Rotation paths and how fast each direction turns (deg/step)
Each turn is a multiple of 5 degrees from 10 to 175, or 0.
Each row of a path follows its step; steps can be skipped.
Rotation 1:
step 5: [ 14  -4  -7  -4  -6  14  13   7 -28  -2  -1   1   0   8  -5  28 -21  12
  -4 -20  -4   3 -10   2 -21 -10 -20  17  -6 -20  -1  14  -2 -43  -3 -24
  -5   2 -13 -10   2 -17  -8  -2   8 -16]
step 10: [-18 -10  10 -22 -10   7  -6  23  14  16 -11  15   1 -14 -15  27  -8  -6
  -9 -16 -25 -19   4   7  -4  -6  -9  11 -27  20  -3  18  -1   9  -1 -18
   9  -6 -15  -1   5  16   1  20  20 -20]
step 16: [  6  17  -4 -21 -11  11  12   2 -32   4   4  -6  -5  -5  18 -10  -2  -5
 -10   3  15  -6 -14  13  -2   5 -27  -2  21 -27   7  -4 -32  -5  -1  16
  -2   3   1  -4   7   4  -5 -38   4  10]
step 18: [ 11 -10   6  -2   0  -5 -20  -1  -8  25   1 -15 -19  -9 -22  34   9   0
  -9  -2   7   6  12  19 -34   2  11   8 -22  13 -24  -6   7  -1  10  -5
   1  10   0  -9   9  -5 -18  14  27 -13]
step 23: [ -8  24 -10  -5 -13  21   2   1 -25  13  11   9 -25 -24   4  22   0 -14
   2  30  -5  -2  -4 -14 -17  -3 -12  25  -5 -13  -6  -2  17  -5  -2 -15
   9  -2  -4  24 -10  15   3  -2   4 -22]
step 26: [ -4 -22  11  16  -1  -6 -23   6   5   4 -20  -9 -21 -24  18  11   9  -1
  -5  -9  11  11   4   6   1   0   6  25   2  -7 -46  -7  -2   1   6   0
 -18 -15 -14  16  -9 -16  -2  -9  24   2]
step 30: [-16  -6   2 -17  -9   5   7   9  14 -14 -24 -16  -6  10  -1  11   0  11
  36  18 -20   0   7   1   8 -11  12  19   2 -14 -28  -7  14  16   8   7
  -6   0 -15  11   7   6   2 -24  31  -6]
step 35: [ -4  19  -4   2 -10   4 -14 -16  13  -5  -7   7  -4  -2  15  -3 -17  19
  30 -11  19 -24   7   0  -3  17   9   7  -3   5   1  14  -2  14   0  12
  -5 -24  15  17 -21   5  23 -34  -5 -20]
Speeds:
[ 5  0 -3  5  3  3 -6 -9 -2  5  2 -4 -2  9  2 -4  6 -7 -6 -6 -1 -4  2  0
 -2 -4 -2  0 -6  7 -2 -5  4  3  0  8  1  5 10 -7 -5 -2 -3 -1 -2  6] : 160
[ -2   1  -3  -7  -3  -3   0   4   6   6  -5  -2  -2  -3  -3   0   3   4
  -3   8   5  11   5  -4  -6  -5  -3   4   1   2   3  -1   2  -3   5   4
  -6   5  -1   1 -13   2   5  -3  -3   8] : 10
[  3   2   8  13  -4  -6   0   3   2  -4   1  -6   0  -4  -2  -7  -5  -1
  -1   3  -4   5   6  -2  -8   3   1  -2  -6  -6  -3 -10   1  -5   1   6
   1   0  -5   2   2  -1  -3   5   7   2] : 100
[ -1   5   5   1  -7   6   3  -3  -4   6  -4   9  -2   3   7  -8   3   2
   1   2   0   1   1   6  -5   1   8  -1  -3   3  -3   7  -5   5   5   0
 -10   4  -4   1  -3  -3  -4   9  -1  -3] : 130
[ -1   3  -2  -3  -8   6  -9  -1   3  -4  -2   6  -5   6  -1   2   3   2
  -4   5  -9   2   3   3   0  -2  -5  -6  -6  -2   3   0   0  -4   3   1
   2   5   0   1   7  10  -3 -11   2  -8] : 55
[-12   1   4   1   3   5  -1  -7  -2   0   7   4   3   7  -6  -7  -4  -1
  -5  -3   4   9  -6   0  -9   4  -5   2   7  -1   4   3   1   3  -5   6
   3   2  -3   5   3   0   2  -3   0   1] : 90
[-8  2 -2  4  1 -3 10 -2  1 -1 -3  0  2  9 -8 -5 -3  9  9  2  0 -3  5 -2
 10  4  1 -6 -8 -2 -3  3  0  3 -2  3  3  5  6  2 -7  0  1 -3 -1  0] : 140
